The rows of M fall into several groups, and each row is roughly a mix of its group's hidden directions.
M (106 x 10):
[[ 56  -9 -18   2  34  14 -46  -6 -33 -25]
 [-10 -23 -20  -6  10  16 -51  20 -46 -46]
 [-13   0  39 -10  19 -23 -33  16 -44 -52]
 [ 49 -15  26 -48  -3  -2 -29  20  26  34]
 [ -2 -26 -39  24  34 -11 -54 -21  -1 -36]
 [ 26 -12  21 -10   1 -11 -84  -6  -3  -8]
 [  7 -31 -46  18  34  -8 -45 -21   2 -39]
 [-10 -13 -32   9 -20   2 -57 -12 -39 -44]
 [ 16  29  39  -7 -13   1 -74  14  -4  16]
 [ 47   4  20  22 -33   4 -40   5  48  24]
 [ -1  14  27 -37 -22  10  65  20   4  35]
 [-20  -7  44  -7  -7 -44 -33  17 -42 -34]
 [ -3  -7 -28 -10  17  19 -53 -14 -52 -36]
 [-66  18  14 -23  -2 -22  39  28  22   6]
 [-36 -25 -48  10   3  -9  60   8 -15 -20]
 [ -4  31  35 -31 -23  13  55  22  -3  36]
 [  2   8   9 -55  47  20  -4  23 -48  -7]
 [-62   9  14  -4 -11 -27  40  12  42  13]
 [ 12  -4 -66  21 -19  31  13 -33  31  11]
 [-20 -12  25 -10  17 -23 -42   1 -45 -52]
 [ 41 -26 -52 -10  30   3  37   7 -16 -31]
 [  4  18  47   3 -42   0  42  21  11  44]
 [-28   6 -30  63   0 -23  -6 -25  43  -1]
 [-39 -21 -53  24  13  -4  31 -18 -15 -42]
 [ 10  -4  65 -10 -22 -30  -3  14 -17 -48]
 [-61   7  18 -22  -7 -15  50  18  21  23]
 [-13   3  47 -53  16  23  17  19 -45   0]
 [ 17   1 -52   9   5  41  32 -16  39  35]
 [-27  25  39  15  -6 -51 -30 -10 -21 -39]
 [ 66 -16 -16  24  -4  24 -38 -32 -15   0]
 [ -4  11  26 -64  32   7   1  36 -33 -19]
 [ 72 -21 -25  21 -11   3 -38 -10  -8 -16]
 [  0 -29  40 -30  33 -11  -7  30 -43 -36]
 [ -8 -11 -23  -8  20  19 -51  16 -54 -36]
 [ 22 -37 -34  24  11 -12 -54 -18   2 -40]
 [ 17 -12 -42  53  16 -26 -24 -22  40 -10]
 [-42  10  -7  -7   3  -1  62   9 -51 -15]
 [-21 -22  39 -15   3 -40 -30  24 -47 -27]
 [ 25 -39 -48  -5  -2  46  32   1  29  14]
 [-18  32  25  12   1 -29  30 -17  46  49]
 [  3   8  25 -63  20  28   9  22 -47   5]
 [-25  21  30   6   5 -51 -33 -25 -34 -34]
 [ 18 -26 -43  11  21  -1 -45 -26  -2 -50]
 [-22   6  21 -64   9  -4  27  47 -25  -2]
 [-39 -20  27  -1  12 -45 -34  13 -32 -40]
 [-15  -9 -39  53 -17   0  55  -6  25  -7]
 [-21  23  44 -12 -25  -2  45  28  -5  46]
 [-11  10 -35  11  16  17 -51 -19 -35 -49]
 [-12   5  56 -12 -14 -39 -36  -7 -33 -32]
 [ 65 -12 -22   9  16   7 -46  -3 -25 -27]
 [-23   4 -18  48 -28 -41  -1   1  53 -16]
 [-15 -22 -51  52  -3  -8  28 -12  -7 -40]
 [ -7 -31 -38  26  -3 -13 -49 -15 -13 -50]
 [ 29 -15  -3  31  -5 -13 -77  -1  21  -5]
 [  7 -28 -43  29  19 -10 -54 -17   4 -38]
 [-28 -24 -18  13  -8 -16  71   9 -33 -15]
 [-23 -28 -44  48   9 -17  51  10  11   2]
 [ -4 -16 -24 -15  29  21 -46  -5 -51 -40]
 [ 38 -12  22 -51 -34  28  18  14 -31  24]
 [ 59  -4  23 -14   0   3 -50   3  36  25]
 [ 27 -14 -29  52 -16 -17 -18 -30  48   4]
 [-12  21  16  17  -5 -25  43 -13  56  41]
 [ 69 -19 -27  16   6   8 -41 -11 -17 -16]
 [-67  16  15 -10  -8  -9  43   3  29  27]
 [  7   8  32 -58  20  34   4  13 -48   4]
 [-50   9 -39 -10  11  15  37 -20 -27 -41]
 [ 17  19  70 -25   6 -22  -6  -3 -35 -27]
 [-19  -3  33   2  -9 -37  36  -6  48  46]
 [ 59 -15 -20   5  34  12 -42  -8 -29 -21]
 [ 18  -5  36  -3 -21 -16  59   6  44  29]
 [  0   7 -39  59  -6 -15 -23 -30  45  -2]
 [ 19   0   7 -39  46  34 -12   4 -58  -1]
 [-70  17  11 -11  -9 -16  43  16  22  18]
 [ 30  26 -32  23  -9  36  44   1  44  18]
 [ 24   4 -43  11  -2  42  39 -12  44  27]
 [ -4 -13  42 -29  23  -8 -30  30 -50 -31]
 [ 44  -1 -38  10 -16  47  38 -12  33  -4]
 [-14  32  43 -12 -36   8  47  19   1  38]
 [-40  11  -5  49   1 -42  -9   4  36 -36]
 [  5  22 -21  -1  20  20 -46 -22 -49 -43]
 [-44   5 -35  27  41  -2  -1 -22 -34 -39]
 [-11  14  41 -23 -35   0  50  26  -1  41]
 [  3  -8  30 -54  20  11  13  33 -53 -10]
 [ 15  -3 -51  13  -9  40  28 -12  45  33]
 [-10   6 -62  24  -1  27   9 -16  39  38]
 [ -9  -8 -40   0  15  18 -52  -8 -47 -37]
 [ -7   9  28 -42 -44  11  23  39 -43  -3]
 [ 42 -14   2 -43  29   2 -61   1  17   5]
 [-14  15  35 -55  29  16   3  28 -43 -17]
 [ 36  -4  37 -28 -45   0 -36  19  28  28]
 [ 27   5  27 -30 -71  14 -25   2  19  -2]
 [ -7  19  36 -15 -26  11  58   7  24  43]
 [ 21  -8   2 -53  41  18  -2  24 -52  -4]
 [-54  -9 -14 -22  29 -12  -3  -5 -54 -31]
 [  4 -25 -28  -9   8  23 -41  15 -51 -45]
 [ -7  27  39 -20 -32   8  52  24   1  40]
 [-15 -16  56 -15   7 -27 -22  32 -26 -43]
 [ 15   6  25 -63  13  25   2  26 -48  -4]
 [ -4 -27 -43  17  30 -12 -53 -14 -10 -40]
 [  2 -30 -24 -16  18  31 -41  21 -46 -37]
 [ 57  21  31  -2  -9  19 -47 -19  30   8]
 [ 10   5 -36  46  -8 -37 -32   5  35 -37]
 [ -2 -11 -38  22  13  -2 -52 -24 -17 -54]
 [ 48 -13 -29  -7 -16  59  27 -12  27  -3]
 [ 13  23 -27  15 -21  14  32 -15  42  58]
 [  7  -2 -47  59  17  -9 -26 -34  28   1]]
Here is one row of each group, with its name. Which group are the others in?
[-65  11  21 -26   3 -13  46  18  18  18]  (52)
[ 14  11  36   2 -29 -14  46  -1  49  38]  (54)
[ -6 -31 -48  18  18  -9 -37 -21 -11 -52]  (11)

[ 52   5  15   7 -39  17 -42 -19  42  -3]  (11)
[ -8  -3 -24  50 -29 -24   1 -22  59  10]  (52)
[  6 -20 -72  15   5  34  19 -17  27  17]  (54)
[ -9  28  18  26 -31 -34  28 -31  51  20]  (54)
[-46  27  -4 -11  12   7  15  -7 -63 -35]  (11)
[-27 -21  31 -17  37 -28 -28   9 -40 -40]  (54)
[ -4  -5 -21  44 -30 -30   2 -16  64   6]  (52)
[ -2  -1 -10  48 -46 -11   2 -30  53  17]  (52)
[ 23  -4   1 -55 -16  27  18  27 -52  21]  (52)
